The same turns and mirrors carry the whole set onto itself and the rows of a family onto each other. Which other rows belong to the same family as each row named below? List them in the order they appear above.
These 30 rows form 5 families of 6 rows each.
q811: [ 24.3 -32.9  -8.3   6.7 -40.6  36.8   7.3  -2.8   7.7 -17.1  16.8 -17.5
 -22.8  22.0  15.2  22.1]
q145: [  4.9  19.9   8.2 -28.9  12.4   5.0  15.9   3.4   3.4  -8.1  22.1 -35.7
  27.7  -9.8  27.9  32.8]
q102: [-11.3  22.7   8.8  10.3  28.6  10.1   7.4 -31.4   8.1 -11.0  12.0  18.4
  -7.9 -17.0  17.1 -17.3]
q708: [ 27.1  12.4  -4.0 -18.3  12.0   3.3  26.8   0.2  -5.2   0.3  31.6 -38.8
  18.7 -14.3  25.1  27.2]
q158: [  8.4  -6.3 -27.9  16.1   7.2  23.4 -24.7  27.8   2.3 -33.4  -9.5  27.7
  20.2   6.0  31.5   2.7]
q535: [-26.6  19.6  15.5  -9.9  22.9  20.4   3.7 -14.8   6.2 -24.0  -2.3  17.1
   2.5 -16.9  16.2  -8.6]
q888: [ 37.8 -39.0  -8.5  21.3 -25.3  30.9  22.6   0.6  11.4 -36.6  14.9 -13.2
  -4.3   8.5  11.2   3.3]
q276: [ 32.6   0.8   0.9   9.2  12.4 -12.7 -33.0  39.0  10.2  22.2  16.0   9.7
  11.5 -11.0  31.8  43.7]
q822: [ 19.5 -14.4  32.7  22.2 -12.5   3.5 -19.1  -9.4  26.5  22.1  15.9  21.1
 -35.8  -6.9   0.8  20.8]
q335: [ 25.9   0.3  10.4   7.2   0.3 -11.5 -21.7  23.1  10.3  32.6  25.7   3.6
   8.9  -7.0  42.0  54.1]
q632: [  7.9 -15.5 -37.3  33.3   3.6  22.3 -13.2  17.4  -7.2 -22.8   4.5  22.3
   9.6  20.0  46.5  -5.4]
q124: [-17.0  15.7  11.8   6.3  28.7  -1.9  -5.5 -24.0  10.1 -10.0  18.5  11.7
  -9.6 -13.8  25.8 -25.9]
q383: [ -2.8 -22.2 -26.0  25.6  18.9  23.3 -32.7  20.7  -7.2 -22.6   3.0  35.4
  19.1   6.6  29.2   3.7]
q429: [ 37.0 -42.0  -9.8  14.2 -32.4  35.2  16.6   2.6   2.0 -20.5  14.4 -11.4
   2.8  18.3   5.5   4.2]
q833: [  4.4   2.8 -11.8 -20.4  15.3  19.0  17.9 -10.8 -11.0 -14.8  37.0 -43.4
   9.9  -6.2  26.1  29.6]
q721: [-31.1  14.5   4.7  -3.4  38.8  15.8  -5.9 -20.4  -4.8 -17.5  14.3  12.4
   5.8 -15.9  21.3  -2.6]
q404: [-15.2  21.9  12.2   0.4  20.3  12.5 -11.4 -23.9  18.2 -20.6  -1.8  28.9
   6.5 -11.6  13.2 -13.1]
q126: [ 25.9 -39.0  -8.3  11.1 -23.0  36.7  10.7 -18.8   4.5 -23.7  27.3 -20.8
 -15.4  14.3  -2.2  20.1]
q559: [ 13.0 -29.7  47.4  17.7  -6.9   1.5   8.9  -9.7  16.3  15.2  17.7  26.3
 -17.0 -24.5   1.8   7.2]
q658: [ 24.0  10.9  -6.0 -10.8  16.6  -4.3  21.5   4.3   2.8 -10.0  35.9 -44.7
  13.6 -12.7  36.6  18.7]
q738: [ 19.1 -33.9  -5.9   3.8 -36.4  40.7  14.6   0.6   7.9 -30.7  11.0 -20.7
   3.0  26.0  19.6  20.9]
q669: [ 20.0 -10.6 -36.2  22.3  -5.6  20.9 -31.4  18.5   5.8 -23.5  -3.1  27.7
  17.3  17.9  42.5  12.7]
q676: [ 28.0 -24.3   2.0  15.9  14.5  -3.9 -32.1  35.8  -1.6  25.2  25.4  11.3
  19.1  -8.8  25.3  45.7]
q943: [  1.8 -20.5  42.9  18.6 -19.6  14.3  -4.5 -19.7  26.6  13.4  13.2  21.4
 -27.7  -0.9   5.7  20.3]
q88: [  7.2 -27.4 -31.2  22.4  -4.7  16.6 -21.7  17.1  -6.7 -20.2   6.9  25.9
   9.1  16.6  48.5 -15.4]
q915: [ 18.5  -7.9   6.7  12.5  12.6 -13.1 -12.4  37.3  -5.8  34.3  27.0   0.8
  18.6  -3.5  47.0  35.8]
q186: [  6.5 -25.0  47.0  20.4  -6.2   3.5  -2.3  -7.0  12.8  25.3  16.8  25.2
 -15.3  -7.8  -2.9   1.6]
q149: [  1.7   8.5   5.0 -30.7   0.3  13.7  21.9   1.3  -5.1  -5.7  23.6 -41.1
   7.7  -9.4  30.8  32.8]
q685: [ 21.2 -30.3  35.2  20.4  -2.1   5.6 -13.3 -12.0  17.8  22.3  28.4  13.9
 -22.2 -12.6 -10.7  27.7]
q858: [ 26.2 -22.5   7.3   1.2   2.6 -15.9 -10.1  36.5  -8.9  30.1  26.6   5.9
  19.4 -14.5  50.3  35.8]

The rest of the family of q149: q811, q158, q535, q276, q822
The rest of the family of q669: q145, q335, q404, q738, q943
The rest of the family of q186: q102, q708, q632, q429, q915

